In the data rows, the value 128 means zero.
Each pair is two rows. How far apart are they, by a hidden measure? 0 means very close, and 30 very far. Two or three weighted sums of its numbers give each row a place; it is the straight-line distance between the places.
[214 155 171 128 161 123  46 179  94 217  70 197  83 216 155 149 122 109
  84  96 155]
[ 78 107  99 113 103 131 150 136 132  84 150 116 173  95  91  71 171 124
 163 183 108] 26
[115 137 127 171 138 112 121 143  95 136 143 155  95 138 128 137 100  98
 169 115 138]
[119 153 154  51 103  85 143 141 114 111  91 107 228 121  49  53 198  88
 151 164 127] 10
[125 125 124 134 120 122 120 135 104 128 119 134 135 132 104 104 141 106
 152 138 130]
[ 95 123 147  88 107 159 158 144  90 132 182 113 155  95 105 119 136  64
 101 116 108] 8
[ 55 142 118  97 102 109 219  63 139  61 186  62 190  53  98 114 129 109
 152 143 120]
[ 83  78  88 130  96 139 167 134 189  85 158 103 117  93 157 166 112 201
  93 116  96] 4
[ 78 134 127  98 104 106 191  87 115  77 159  64 198  71  79  95 139 100
 155 144 121]
[169 132 154  88 126 109  82 168 114 157  52 138 176 168  84  78 183 108
 114 137 135] 6
[109  66  74 149 106 149 108 140 175  93 110 131 131 114 112  95 172 189
 145 162  90]
[170 131 151  76 142 134 113 149 159 152  83 110 152 146 144 131 153 158
  74 115 126] 9
[118  71  56 162 115 147 114 109 184  89 124 129 103 112 144 126 151 200
 151 151  89]
[119 107 116  77 114 134 152 120 179 101 112  98 173 106 120 115 164 170
  99 143 105] 15
[173 153 206 132 144  68  82 219  86 176  46 171 139 205  88 106 124  99
 143 108 162]
[132 132 138  75 114 112 132 129 133 124 101  87 182 119 106 106 162 133
 115 137 126] 15
[ 24  98  68 199  91 115 184  68 123  44 180  94 145  61  69  95 122 129
 223 154 112]
[193 145 152  76 114  86  64 205  86 157  24 137 201 185  76  53 208 113
 130 178 156] 2
[151 122 140 151 138 157  95 129 107 153 106 117 138 144 123 118 137 127
  86 119 158]
[143 127 141 137 135 118  88 174 108 150  95 165 123 166 102  97 148 111
 149 138 138] 20
[109 116 112 182 126 124 109 146  91 128 141 170  96 144 110 110 119  98
 185 138 133]
[119 147 153 101 115 110 148 140 104 121 133 117 165 115 100 103 135  94
 150 142 131] 15
[126 122 119 152 131 142 122 119 130 129 135 138 109 129 138 135 118 135
 115 128 133]
[146 161 200 123 181 131  98 150  99 170  87 163 155 174  57  66 161  60
 179 137 155] 14
[135 140 140  74 125 123 155 118 149 117 115  87 180 113 127 122 151 141
  96 131 135]
[119 110 115 131 119 149 141 109 140 117 145 106 125 109 140 141 122 145
 104 118 125] 15
[170 121 143 132 134 132  69 166 118 173  70 174 110 178 119 114 154 126
 117 114 130]
[ 73 117 106 212 110 127 140 112  93 106 173 142  98 115 101 122  95  99
 180 132 141] 9
[100 140 123 108 103 100 166 101 116  95 139  91 177  92  90  96 142 101
 159 147 125]
[193 123 149 122 150 144  50 197 136 186  64 188 101 193 140 120 161 142
  93 118 130] 7
[ 53  89  86 140 120 141 181  72 204  46 139  77 179  74  77  73 171 174
 192 170 110]
[105 144 131 146 112  89 107 162  69 123 106 171 158 145  42  49 165  62
 212 172 136] 11
[133 133 113  83 111 104 128 150 106 119 119 124 163 117 107  95 162  98
 164 159 106]
[127 129 142 129 117  98  92 168  91 142  89 167 144 159  75  80 164  95
 161 146 138] 17
[ 85 126 113 138 128 132 175 104 133  92 173 106 127  86 134 137 110 123
 158 137 115]
[159 114 134 167 145 138  57 179 112 171  87 191  84 188 117 114 134 127
 126 115 139] 18
[140 153 181 142 151 116 139  70 136 146  98  79 132 143 132 155  85 129
  98  68 158]
[175 180 185 119 150  90  84 163  62 184  84 173 135 185 100 106 133  59
 145 126 171] 12
[205 226 232  86 153  56  87 184  22 209  64 165 165 205  90 107 126  18
 136 112 195]
[175 148 166  47 134 124 104 146 169 159  69 144 161 157 119 117 180 142
  62 120 126] 13
[ 86  92  97 165 144 164 152  74 196  81 137  95 133  94 105 110 145 168
 169 138 100]
[124 189 177  92 132  92 168 109  65 134 153 110 163 119 108 131 104  51
 153 127 161] 9
[ 72  49  36 148  96 165 145  99 210  58 148 112 124  78 129 105 168 209
 143 166  70]
[106 142 131  77 116 123 181 100 151  93 144  77 181  87 124 126 140 130
 119 136 122] 8
[ 24  81  51 158  73 126 193  81 155  24 184  81 172  40  81  87 141 156
 199 183  95]
[ 94 108 102 167 120 158 165  96 148  98 189  97 100  87 170 175  77 161
 108 116 132] 10
[159 171 185 126 155 101 117 151  91 166 112 141 123 164 129 149 100  89
 115 102 166]
[107 147 139 144 135 141 169  90 121 120 180  97 107 101 163 180  65 125
 113  98 141] 6
[ 90 115  96 200 129 129 125 118 100 116 172 162  80 118 131 133  88 107
 184 131 123]
[146 181 189  74 130  74 143 120  91 140  84  89 205 138  76  94 152  77
 143 135 167] 12
[151 111  95 139 150 158 127 119 143 117 134 103 103 113 178 157 110 162
 158 134  99]
[ 86 123 110 139 116 145 177  91 161  90 180  95 127  87 147 155 102 151
 104 120 125] 27
[179 138 164  43 139 120 108 152 160 151  61 114 181 154 119 104 186 149
  62 124 123]
[136 135 134 127 141 128 106 176 126 149 125 197 103 165 127 112 144 117
 142 149 136] 8
[115 123 116 147 106 130 149 129  90 102 136  75 165 103 115 110 118 127
 141 153 147]
[174 126 149 126 155 145  67 161 141 179  86 186  91 184 136 122 146 137
 104 107 126] 10
[ 97 129 115 120 126 145 195  71 162  93 181  69 135  76 167 176  86 157
 103 115 124]
[100  75  95  88  94 135 122 168 194  89  92 119 175 109  89  74 204 180
 113 162  75] 21
[162 120 131 150 142 127  62 178 104 166  82 193  98 184 101  99 148 111
 145 130 139]
[135 153 197  93 153 134 140  97 168 157 110 120 143 146 103 138 134 114
  71  81 145] 12
[144 130 118  86 147 163 134  60 200 119 107  96 161 118 134 110 184 166
  99 149 126]
[154 112 129 167 139 137  76 158 116 160  94 168  87 171 135 130 124 135
 122 113 131] 6
[ 24  79  61 229  71  91 181 114  95  22 170  66 169  66  70  74 108 142
 224 179 141]
[165 130 159 138 164 132  74 166 147 164  53 174 126 187 105  91 161 146
 136 137 155] 14
[127 127 130 143 112 112  95 155  96 138  94 161 144 159  77  79 163 106
 146 149 150]
[122  88 114 207 129 153 100 112 152 140 118 129  71 147 148 162  89 181
  77  73 141] 9
[138 136  96 182 151 142 142  43 128 134 169 101  51 110 203 221  44 146
 130  74 123]
[ 88 130  90 163 107  92 138  82  99 105 145 135 124 112  75 104 130  78
 214 137 116] 7
[153 128 141  95 130 128 115 144 153 141  89 122 148 148 135 126 151 154
  84 120 136]
[165 137 154  80 134 128  95 192 128 156  84 164 155 166 109  91 176 133
  92 156 137] 6
[ 99 110 102 170 118 139 132  89 132 119 157 138  87 114 128 151  92 123
 159 107 111]
[162 112 129 164 141 140  62 172 112 168  88 181  82 176 134 123 135 125
 127 115 135] 9
[153 143 153  52 127 122 137 135 152 131  95  91 186 127 122 108 172 142
  87 133 126]
[ 62  66 109  91  80 134 149 179 167  65 116  96 205  87  52  47 204 152
 144 177  75] 10
[133 123 128  77 124 135 147 123 176 109 110  89 170 114 129 120 162 165
  92 139 114]
[149 128 143  77 137 142 141 118 170 128 114  93 153 119 152 148 141 160
  75 116 124] 4
[163 131 153  78 131 129 107 150 148 144  75 105 170 147 127 114 167 157
  71 131 136]
[ 67 131 100 124 114 136 215  50 154  67 209  57 143  53 156 167  85 149
 127 127 115] 2
[ 88  63  67 121  92 166 144 124 190  76 151 105 141  80 133 115 161 194
 108 160  77]
[ 71  81  93 124 134 180 128  83 210 109 146 178 109 112  77  87 184 141
 143 139  77] 17
[ 65 142  99 117  91  93 216  62 133  56 189  48 176  52 119 135 104 123
 163 149 128]
[150 149 130 114 110 113  98 158  56 167 140 171 120 148 123 126 131  68
 128 131 139] 18
[147 109 116 176 140 139  84 151 114 152 116 172  80 159 135 134 119 131
 138 120 133]
[122 128 135 110 117 103 128 153 108 120 113 125 164 128  95  95 150 106
 162 149 135] 20
[172 170 178 182 160 104 114 142  88 179 124 149  70 175 184 200  40 123
  87  70 192]
[118 127 123 113 127 136 157  93 150 108 150  85 139  98 138 146 117 141
 112 129 117] 3
[ 76 137 109 102 106 122 201  71 141  70 183  68 165  61 128 135 112 123
 144 139 114]
[116 122 110 156 134 137 128 114 125 124 162 147  92 121 136 140 110 124
 165 130 117] 21
[102 110  99 136 133 171 180  71 194  90 184  78 114  76 180 178  95 179
  94 120 113]
[101 124  99 132 128 161 194  62 176  85 196  60 109  66 200 196  80 178
  93 108 113] 5
[189 106 144 131 148 169  88 141 168 165  85 112  97 160 197 182 102 204
  26  85 136]
[185 142 126 161 145 131  73 133 107 187 118 188  50 181 183 177  92 129
 100  98 152] 10
[114 117 101 143 126 131 134 111 126 119 159 138 102 112 138 135 122 121
 174 131  99]
[139 103 126 110 144 171 140 114 189 123 136 102 119 113 173 159 126 184
  71 116 102] 6
[113 124 122 148 120 120 121 133 101 123 122 140 137 132  93  98 141 103
 160 141 130]
[144 126 124 123 127 124 108 126 138 141 101 133 130 138 115 115 144 126
 129 121 120] 7
[ 94 118 101 194 117 120 125 132  92 119 157 162  94 124 105 115 109  94
 191 144 131]
[ 93 145 135  63 108 102 196  96 140  81 145  64 211  75  89  93 155 112
 141 156 133] 26
[102 176 183 189 156  90 177 124  57 130 178 117 101 125 129 167  26  63
 188  92 170]
[135 106 108 174 158 167 107 141 172 149 163 200  31 150 201 184  88 170
 101 106 124] 9
[140 151 150 115 135 100 107 158 100 144  98 156 148 153  90  92 156  86
 155 147 143]
[162 102 113 200 142 159  68 153 127 171 119 196  37 176 175 160  95 158
 111  95 130] 12
[182 118 141 151 146 131  40 199 115 184  61 207  92 203 116 103 159 126
 122 123 129]
[103 106  89 172 122 148 166  88 137  91 176  81 101  87 177 178  77 166
 128 121 129] 11
[133 129 140  86 130 132 154 113 162 116 117  85 167 110 138 135 142 156
  89 132 131]
[126 128 138 150 125 123 104 154 102 141 114 154 126 149 107 111 135 111
 122 132 143] 9
[143 120 131 151 134 130  79 174 110 155 101 186 106 166 104 100 143 108
 142 133 138]
[101 109 133 100 107 123 138 179 118 111 135 133 161 115  92  86 153 103
 142 150 103] 19
[155 194 220 151 166  70 125 174  56 173 112 146 115 178 131 160  55  68
 146  89 182]
[102  65  76 143 114 170 115 129 204  98 122 146 116 116 114  97 174 196
 127 145  83] 4
[105 127 120 122 112 128 159 103 133  96 149  92 151 101 124 124 122 123
 140 137 118]
[145 114 126 134 122 141 112 146 111 126 102  97 156 130 123 115 142 134
 116 132 128] 7
[158 123 136  74 130 142 114 128 176 134  94 117 161 136 121 112 188 163
  74 133 110]
[118 155 171 185 155 149 140 112  70 160 178 137  85 136 142 162  54  75
 118  79 167] 11
[ 94 140 132 135 121 106 143 156 101 103 149 152 148 123  80  81 138  89
 190 172 135]
[127 184 145 114 137  94 168  52  96 127 153  94 138 104 134 160  89  80
 162 111 139] 19
[135 127 125 103 139 157 159  91 182 118 152  83 118 104 193 189  97 187
  64 103 113]
[180 140 153 175 160 139  84 149  98 188 127 181  46 178 186 188  70 128
 100  83 155] 19
[125 107 132 121 155 190 145 122 194 142 167 131  79 117 199 193  96 186
  35  83 111]
[119 129 130 105 128 138 149 121 151 117 134 113 146 117 130 128 135 138
 104 127 121] 5
[173 211 215 113 162  80 126 130  34 188 118 141 126 172 135 158  76  35
 134  90 195]
[122 124 118 153 129 124 102 153 100 135 124 178 103 150 111 106 130 109
 168 145 130] 9
[190 168 157 120 148 118 122 148 105 165 127 108 102 147 208 196  74 144
  77  99 163]
[136 143 154  98 121  97  87 175  94 147  76 178 172 165  42  47 201  64
 177 160 134] 9
[144 117 102 172 135 133  97 140 104 141 123 155  94 148 140 133 120 124
 164 138 124]
[136 163 166 111 132 108 158 126  99 134 142 108 146 125 140 152  95 109
 114 113 155] 20
[ 99 111 107 122 109 129 142  96 142  93 126 100 159 102  92  97 158 129
 149 145 110]
[ 86 137 118 108 103 109 183  98 111  77 157  71 195  76  95  96 137 105
 160 162 127] 13
[173 176 215 111 161 116 108 166  73 194 118 156 120 174 140 146  97  66
  89  91 175]
[107 114 104 178 129 138 134 119 111 116 166 148  93 116 141 134 101 113
 165 132 124] 9
[102 130 116  96 123 124 162  94 132  99 163 107 154  88 105 108 144  97
 173 144  96]
[111 123 112 157 121 122 133 112 116 117 145 132 117 121 123 124 115 118
 153 131 135] 12
[141 199 179 101 144  87 157 106  68 148 131 109 160 133 114 140 101  61
 147 114 165]
[100 135 127  57 101 114 165 118 143  93 121  89 216  93  73  75 186 114
 125 163 124] 21
[152 182 167 137 149  98 149 107  76 157 150 116 115 134 154 179  67  77
 129  95 171]
[117 131 124 167 128 124 120 147  93 137 151 160  93 139 125 131 106 101
 163 124 137] 7
[ 75  86 103  69  84 119 147 145 164  68 101 106 226  89  28  22 232 132
 157 196  90]
[127 120 120 158 129 127  93 169 104 143 114 185 111 155 101  94 143 103
 168 142 126] 15
[ 54 119  99 171  90 108 159  93  89  87 171 112 144  88  76 104 115  86
 180 140 129]
[107 118 111 181 131 135 127 121 130 131 164 160  77 129 144 143  94 129
 147 116 128] 14
[103 134 124 158 109  99 112 151  72 124 120 168 141 146  64  73 147  74
 208 163 142]
[104 114  99 139 107  97 113  63 147 101  81 133 160 122  40  60 189 119
 208 146 108] 10
[129  93  91 193 149 186 141  81 178 128 182 112  26 104 239 232  44 200
  83  73 103]
[137 117 124 109 139 164 154 101 183 124 151  87 115 108 194 179  99 191
  56 100 122] 18
[115 224 199 129 135  52 177 101  11 140 172 119 156 121  92 134  64   1
 189 116 197]
[103  94  94 157 107 123 112 140 131 102 107 135 144 122  77  81 161 139
 172 163 114] 4
[148 189 171 159 172 137 154  88  75 169 198 142  70 132 176 196  40  62
 134  88 176]
[176 206 205 117 151  78 127 146  40 180 115 127 134 165 133 152  75  53
 133 103 188] 11
[146 139 147  62 128 127 148 117 166 125 106  93 173 114 133 127 155 150
  81 129 123]
[122 101  65 154 112 125 140  72 132  98 165  85  76  81 180 189  85 146
 166 103  64] 25
[144 134 133 147 135 120  79 178 107 153  97 188 116 170 100  89 154 108
 162 149 134]
[160 179 178 151 165 127 127 135  71 182 160 161  67 156 182 196  51  80
 110  83 165] 10
[110 145 136  69 113 114 179 103 146  94 134  74 192  89 109 112 150 131
 126 147 120]
[133  62  74 127 112 158  80 153 196 112  79 147 134 136 109  87 200 204
 113 160  81] 12
[127 113 121 131 121 123  89 167 116 137  88 176 130 156  81  79 175 113
 164 150 119]
[147 157 186 111 147 107 126 144 124 150  81 117 161 160 106 121 129 125
  97 106 168] 13
[104  54  65 117 111 179 125 125 224  81 122 110 136  97 137 111 178 223
 100 154  75]
[144 136 147 140 129 108  92 180  79 159 111 179 111 168 107 115 128  86
 144 130 145] 16
[ 78 109  89 160 116 149 179  65 127  86 198  72 107  62 167 171  74 143
 141 107  99]
[111 136 137 130 118  89 101 173  71 129  94 173 168 151  32  37 182  60
 212 173 145] 2
[170 120 118 152 151 148  92 133 112 151 102 126 107 149 164 137 116 141
 124 124 137]
[135 130 134 102 134 150 162 106 173 114 147  93 128 105 176 166 109 166
  87 118 123] 17
[112 123 116 103 131 156 178  83 181 103 170  73 124  79 189 184  98 176
  79 112 117]
[110 127 123 104 115 129 172  93 150 102 147  82 160  93 135 137 122 135
 110 131 119] 10
[131 139 116 119 122  81 114 109 126 110  68 122 175 139  72  79 177 128
 171 160 142]
[ 95  96  90 111 101 124 133 109 164  81 100 106 188 107  63  57 194 150
 163 177 110] 6
[122 140 124 196 142 166 141 101  81 152 219 148  28 115 204 209  25  96
 123  81 133]
[ 89 128 108 118 112 129 191  74 147  81 172  63 150  69 139 145 106 142
 133 131 110] 17
[126 139 145 136 140 134 147  99 121 131 151 110 121 115 139 151  95 117
 112 104 143]
[232 140 170 109 161 125   3 221 130 218   1 228 107 246 116  92 197 143
  87 123 155] 5
[119 119 120 169 117 116 103 155  94 135 126 169 113 147  96 103 132  95
 177 141 136]
[133 198 187 123 128  71 140 137  21 158 143 141 151 141  94 123  91  17
 163 115 177] 6
[119 138 132  88 124 129 160 100 157 109 137  82 163 100 132 136 127 144
 105 128 117]
[134 115 126 172 135 124  86 160 100 149 110 173  99 161 108 109 136 107
 165 129 129] 19
[107  63  62 110  95 141 104 131 186  80  76 121 173 115  76  47 227 186
 159 183  78]
[ 78 131 103 166 111 114 140 122  90 109 169 156 119 116  96 104 127  87
 201 158 130] 7
[ 81 123  95  98 105 116 186  73 165  64 152  67 186  70  99 103 157 152
 149 162 117]
[102 103  91 148 129 165 159  50 160 105 161  85 111  87 165 167 107 156
 121 106 108] 18
[130 180 166 139 148  93 167  84  82 140 167 104 119 119 150 174  62  79
 131  91 166]
[109 142 136 133 122  91 109 164  81 131 108 176 157 152  53  58 166  66
 199 171 142] 7
[107  44  58 123 108 179 113 130 226  86 116 116 127 101 138 108 181 227
 102 154  68]
[167 193 189 116 154  82 117  77  90 172  77 102 143 161 101 137 100  72
 131  76 174] 27
[ 73  93  97 174  92 119 167  87 103  79 163  72 134  77 109 144  86 126
 147 103 116]
[130 134 122  84 120 126 143 134 135 117 146 139 149 114 127 117 151 116
 134 159 117] 21
[ 20  90  52 127  81 154 225  59 166  27 225  59 167  19 107 113 136 144
 170 169  82]
[137 126 127 102 130 134 142 109 150 122 125  88 137 113 157 151 121 155
  98 120 117] 8
[ 37  43  38 141  77 152 167 107 211  28 155  96 158  60  90  83 187 199
 164 184  62]
[187 125 122 142 149 143  68 143 133 175  95 176  59 171 179 164 119 148
 120 102 108] 22
[132 128 144 107 131 131 130 141 142 129 118 134 145 129 124 118 143 134
 119 133 125]
[163 198 199 142 166  99 140 130  57 177 147 138  97 159 165 183  46  70
 121  85 180] 15
[139 120 111 170 143 122 101 133 151 128 105 163  98 152 135 128 132 162
 146 140 136]
[127  80 117  78 111 143 113 177 182 114  92 115 157 128 113 103 186 183
  82 146  83] 13
[184  86 118 121 138 145  36 187 165 163  32 183 114 193 125  94 194 180
  99 139 107]
[209 165 190 123 180 164  60 154  91 225 110 188  69 191 164 153 118  76
  75  88 155] 14
[156 141 173 124 131 102  74 192  76 170  70 168 156 184  64  72 164  81
 139 135 156]
[ 88 143 174 160 126 124 148 132 101 130 141 129 148 131  79 103 112  83
 113 104 177] 16
[ 96 144 157 120 114  84 137 138 130 122 117 145 140 137  81 108 134 108
 154 117 126]
[ 78  79  79 143 103 140 149 103 178  71 133  92 154  87 101  99 156 177
 148 148  97] 6
[ 74 125 107 135 123 148 208  52 157  77 208  62 124  54 165 179  74 149
 121 114 115]
[ 92 130 118 142 117 116 168 101 108  94 154  95 162  94 102 113 122 102
 157 142 140] 5
[103  59  49 203 108 131 110  84 184  73  89  84 123 111 120 119 140 223
 148 134 109]
[155 138 151  75 120 106  98 166 116 140  63 129 193 155  71  65 196 114
 123 152 137] 16
[158 131 146 145 124 114  93 188  88 164 117 160  86 160 161 165  88 115
 103  95 132]
[132 120 123 161 124 122  88 164  95 144 116 178 104 159 106  96 134 102
 178 138 140] 7
[ 69  90  87 186 104 123 134 119 123  88 141 136 132 112  79  81 141 124
 186 150 121]
[110 129 130 112 106 110 138 120 110 116 125 125 164 115  85  86 147  96
 161 144 121] 4
[ 87 146 133  66 106 100 199  83 131  76 152  64 209  71  85  95 154 105
 162 158 115]
[196 197 202 129 171 102 105 153  65 201 109 150  93 183 168 183  62  84
  99  74 180] 12
[105 128 115 172 116 109 125 137  88 116 143 154 123 129  92  96 124  89
 193 150 141]
[110 118 111 178 124 118 115 134  99 121 138 156 104 132 102 112 120 102
 182 141 128] 8
[ 98 119  99 127 131 157 195  67 175  85 194  63 112  71 198 196  78 168
  98 109 109]
[135 110 121 114 140 166 158  99 190 118 150  88 108 102 196 191 100 193
  59 108 111] 7
[ 96 103 105  98 111 159 162 114 181  87 146  93 155  87 128 125 152 167
 108 146  95]
[154 136 140 154 140 111  77 168 103 161  91 177 104 176 111 117 134 111
 144 131 148] 16
[121 144 132 155 162 143 148 141 125 124 173 157  97 126 159 140  99 123
 167 156 140]
[175 113 152 148 144 129  40 197 124 178  41 189 116 203 100  87 166 139
 111 126 140] 18
[107 121 105 108 111 118 144  87 169  91 103  95 184 106  84  78 181 153
 153 166 127]
[178 147 170  89 157 110  76 197 127 160  55 168 164 183  99  64 197 120
 146 171 146] 19
[197 115 145  86 157 176 105 143 206 166  92 119  97 153 214 192 125 214
  11  91 115]
[177 172 198 106 151 100  81 192  61 198  86 182 128 189 110 113 130  62
 115 113 162] 3
[147 147 159  45 123 118 146 130 149 125  85  93 205 125 102  95 183 130
  95 143 130]
[160 127 142  82 141 149 138 120 181 136 118 100 132 124 178 165 128 177
  60 113 117] 3
[169 115 139 163 157 152  61 183 131 179 100 197  63 183 149 137 124 141
 112 110 137]
[ 78  91  95 163  98 133 138 147 127  92 156 126 125 103 109 114 125 140
 139 140 110] 12
[115 140 140 131 129 114 109 178 108 133 117 187 141 153  79  76 163  89
 166 169 148]
[109 125 118 148 113 113 133 127 107 116 133 127 136 123 102 113 130 107
 164 141 131] 14
[112 115 118 131 118 127 144 118 125 112 141 107 136 112 129 131 124 132
 129 133 116]
[219 165 134  19 138 119  90 145 150 176  74 146 133 158 187 156 169 141
  83 129 109] 19
[161 138 124 125 145 128 115 163 120 136 120 145 120 147 160 124 136 135
 153 161 133]
[ 62  44  41 157  85 162 149 148 187  43 157 105 144  75 123  89 161 210
 147 190  83] 19
[  0  49  22 181  96 180 231  32 206   0 241  53 141   0 106 101 134 177
 210 176  66]
[114 137 124 145 120 110 121 140  98 124 134 148 127 131 106 104 131  98
 178 141 129] 4
[133 119 118 161 137 133 104 140 123 139 124 159  91 146 139 131 114 128
 143 123 127]
[101 137 107 105 118 148 187  99 137  91 192  91 144  74 158 145 115 134
 135 161 118] 6
[100  57  70 120  99 178 121 136 213  89 124 122 135 104 123 102 185 204
 105 159  71]
[ 97 138 119 160 107  95 118 137  66 121 141 162 136 129  69  79 138  63
 208 158 144] 9
[110 112 114 179 121 119 107 141  91 129 136 167 103 138 101 106 119  92
 189 134 134]
[ 90 139 117  94 108 125 190  82 148  83 162  59 175  74 126 135 123 129
 130 138 123] 18
[ 66 133 104 127 110 133 221  47 160  67 207  57 140  49 155 165  81 147
 123 127 114]
[137 105  83 105 124 160 146 101 182 113 162 100  95  95 217 195 108 203
  69 118  94] 2
[171 131 155 122 133 106  56 192 102 173  58 193 141 194  74  63 189  97
 154 149 138]
[203 159 163 113 167 169  68 132  85 215 117 183  77 180 170 149 131  81
  82 105 151] 18
[147 110 135 165 128 117 107 197 143 142 108 146  86 160 178 173  85 190
  80 101 140]
[176 186 204  79 138  74 119 140  77 163  71 113 189 165  92 103 147  70
 126 123 174] 25
[100 126 114 108 121 132 181  89 147  94 167  82 146  80 142 144 115 140
 115 125 115]
[113 173 154 162 144 126 163  95  74 146 206 127  69 113 173 206  29  76
 119  80 159] 16
[127 127 129 126 126 116 122 134 113 127 117 132 145 133 102 101 150 110
 147 136 132]
[180 161 197  90 135 108  97 206  64 185  93 150 151 176 126 121 125  81
  83 110 165] 10
[ 37  68  81 127  91 155 148 104 197  65 146 132 168  83  37  47 205 144
 172 171  82]
[ 93  52  71 121  93 152 109 152 206  80  89 127 169 112  81  58 220 206
 132 184  81] 6
[125 128 141 103 123 128 139 125 140 125 112  95 160 118 119 128 142 137
 100 122 126]
[108 122 112  99 113 127 173 102 173  90 143  78 155  89 140 139 126 172
 107 132 119] 12
[121  94  95 215 154 181 115 124 154 137 182 180  12 134 201 199  62 167
 109  92 120]
[120 131 134 126 159 161 153  64 185 121 139 102 118 113 156 150 112 162
 111 117 120] 5
[201 127 165 125 148 123  25 218 104 201  30 213 112 224 101  85 178 109
 117 122 143]
[162 123 138  60 120 146 124 136 177 136  93 103 162 128 143 131 166 167
  55 124 110] 15
[ 99 131 105 106 114 110 174  72 168  85 137  99 165  90 112 119 141 155
 150 149 119]
[122 123 127 114 123 123 145  94 133 109 111  75 160 105 104 119 137 133
 124 119 119] 13
[147 136 156 140 133 118  85 183  88 166 109 175 112 170 112 117 133  97
 129 121 145]
[ 67 124  79 158 114 142 210  54 143  70 226  70 111  50 167 177  68 143
 145 124 117] 6
[136 117 115 172 139 137  95 159 106 146 122 172  88 153 127 126 120 116
 149 136 135]
[ 53  27  18 178 100 192 156  93 232  46 184 110  92  59 156 134 140 232
 126 154  64] 20
[125 122 135 125 150 163 153  92 184 131 165 129  81 108 183 193  87 165
  94  92  99]
[ 77 122 110  78 102 129 181  99 149  81 172  96 174  74  97 103 160 115
 139 160 102] 12
[177 114 132 141 156 166  88 142 165 167 107 156  70 165 190 172 115 185
  54 102 136]
[178 132 147 182 155 138  99 149 121 177 123 155  30 168 217 222  44 164
  75  70 140] 8
[141  93  89  80 114 154  85 182 164 132  94 180 140 145 104  68 220 145
 135 182  75]
[147 168 146 156 136  99 144 122  82 157 181 144  60 136 206 224  30 106
 110  96 155] 20
[ 85 137 120  89 108 120 200  78 149  79 166  63 184  69 120 126 125 129
 131 146 121]
[187 147 180 131 124  94  93 207  88 160  36  96 170 181 124 121 121 147
  69 116 182] 6
[131 163 141 147 119 107 141 116  71 150 175 135  92 124 156 172  66  74
 118 100 150]
[134 112 122 178 130 131  87 147 110 148 119 178  87 160 120 118 127 115
 158 122 128] 10
[140 114 119 142 138 149 130 122 153 128 137 113  92 121 180 174 101 165
 104 102 112]
[165 138 136 105 149 143 107 185 129 151 118 172 119 152 158 117 150 130
 136 164 122] 18
[ 85 112 103 166 127 176 203 117 143  82 242  78  96  61 224 206  46 176
  84 135 149]
[208 198 219  84 159  96  89 180  63 214  88 172 127 194 137 142 118  62
  92 100 167] 22
[150 123 128  95 145 158 144 106 186 132 134  87 119 119 187 175 119 190
  49 100 123]
[132 121 124  78 120 135 141 148 150 115 116 107 167 117 130 113 160 149
 105 149 115] 11
[125 123 124 161 130 114  90 160  89 144 108 182 115 157  90  90 151  96
 178 144 137]
[ 90 111 109 195 119 121 124 124 102 119 155 159  92 126 110 120 103 107
 177 131 137] 6
[103 144 137 138 120  97 114 162  90 129 119 183 148 149  60  66 160  78
 189 163 146]
[104 103  95 175 121 121 108 120 129 108 113 143 119 130  96  96 144 140
 183 143 126] 9
[ 93 135 108 110 115 124 193  72 140  83 171  56 160  71 139 148 110 143
 129 130 119]
[138  85  89  83 116 162 100 148 188 123 107 144 137 123 129  99 203 167
 100 152  71] 13
[168 198 175 100 124  49 117 161  42 173 114 150 138 166 122 137  99  49
 136 117 178]
[114 104  96 183 127 125 118 121 131 104 116 105 119 125 126 123 112 160
 161 128 134] 7
[141 123 128 105 125 126 124 121 137 124 106  93 149 120 131 137 136 148
 102 116 119]
[124 115 105 154 117 132 124 111 121 124 133 114 114 124 140 147 113 139
 131 115 119] 9
[138 128 123  79 116 116 138 130 170 112  92  95 168 122 136 130 155 178
  89 140 121]
[116 131 122  97 130 148 177  87 168 101 157  74 139  87 166 172 112 169
  91 122 118] 11
[111 133 138 103 113 114 160  91 136 107 126  83 179 105  91 116 140 117
 129 128 132]
[130 122 118 122 129 139 138 107 143 123 136 104 121 117 150 147 117 153
 103 115 116] 10
[177 136 163  58 134 132 106 171 151 153  60 108 182 150 121 103 183 153
  62 132 137]
[183  93 112 195 156 183  52 168 146 187 111 201  16 188 202 185  94 180
  79  86 123] 28
